0: Array([ 0.18, -0.37, -0.13,  1.36,  1.24,  0.23, -0.09,  1.77])
1: Array([-0.42, -0.44, -0.37, -1.07, -0.37,  0.30,  1.38, -0.93])
2: Array([-0.10, -0.64,  0.33, -1.34, -0.49, -1.29, -0.99, -0.49])
3: Array([-2.00,  1.05,  1.73,  1.56, -2.04,  1.36,  1.82,  1.44])
4: Array([-0.68, -0.26,  0.06, -1.16, -1.43, -1.10, -1.42, -1.10])
5: Array([ 0.81,  0.26,  0.06, -0.02, -0.99,  1.44,  0.86,  0.21])
6: Array([-0.86, -1.25, -0.64, -0.72, -0.07, -0.31, -0.07, -1.11])
7: Array([-0.70,  0.87,  1.84,  0.30,  1.17,  1.58, -0.55,  1.12])
8: Array([-1.38, -0.70, -0.20, -1.51, -1.16, -0.48,  0.15, -0.75])
9: Array([ 1.25,  0.18, -2.13,  0.95, -0.11, -0.05, -1.42,  0.04])
10: Array([ 2.38,  1.32,  1.12, -0.19,  1.55,  2.06,  1.64, -0.67])

Array([ 0.37, -0.07,  0.28, -0.16, -0.75,  1.22,  0.91,  0.37]) 5 1 6
Array([ 1.52,  1.32,  1.03,  1.36, -0.59,  0.77,  1.90,  0.80]) 5 10 0
Array([-1.70,  0.79,  1.55,  1.16, -1.60,  0.98,  1.40,  0.94]) 3 5 7
Array([ 0.77,  0.65, -0.03,  1.11,  0.56,  0.27,  0.40,  0.76]) 0 5 9
Array([ 0.19,  0.44, -0.46, -0.02,  0.50,  1.36,  0.77,  0.65]) 5 0 1
Array([ 0.19, -0.35, -0.55, -0.89, -0.64,  1.01,  0.94, -1.54]) 1 6 5
Array([ 0.60, -0.33, -0.05,  1.68,  1.46,  0.33,  0.19,  1.94]) 0 7 5
Array([1.25, 1.23, 0.15, 1.65, 0.68, 0.39, 0.42, 1.26]) 0 5 7
Array([-0.02, -0.54,  0.33, -1.27, -0.31, -1.17, -1.07, -0.57]) 2 4 6
Array([-1.03,  1.23,  2.34, -0.19,  1.03,  1.88, -0.81,  0.74]) 7 0 5
Array([-0.25, -1.14, -1.25,  0.77, -0.81,  0.65, -0.11, -1.10]) 6 1 5
Array([-0.07,  1.32,  1.12,  0.60,  1.73,  1.79,  1.03,  1.79]) 7 0 10
Array([ 0.73, -0.29,  0.09, -0.71, -0.12, -0.88, -1.19, -0.02]) 2 4 6
Array([ 0.02, -0.52,  0.41, -1.25, -0.29, -1.27, -1.07, -0.49]) 2 4 6
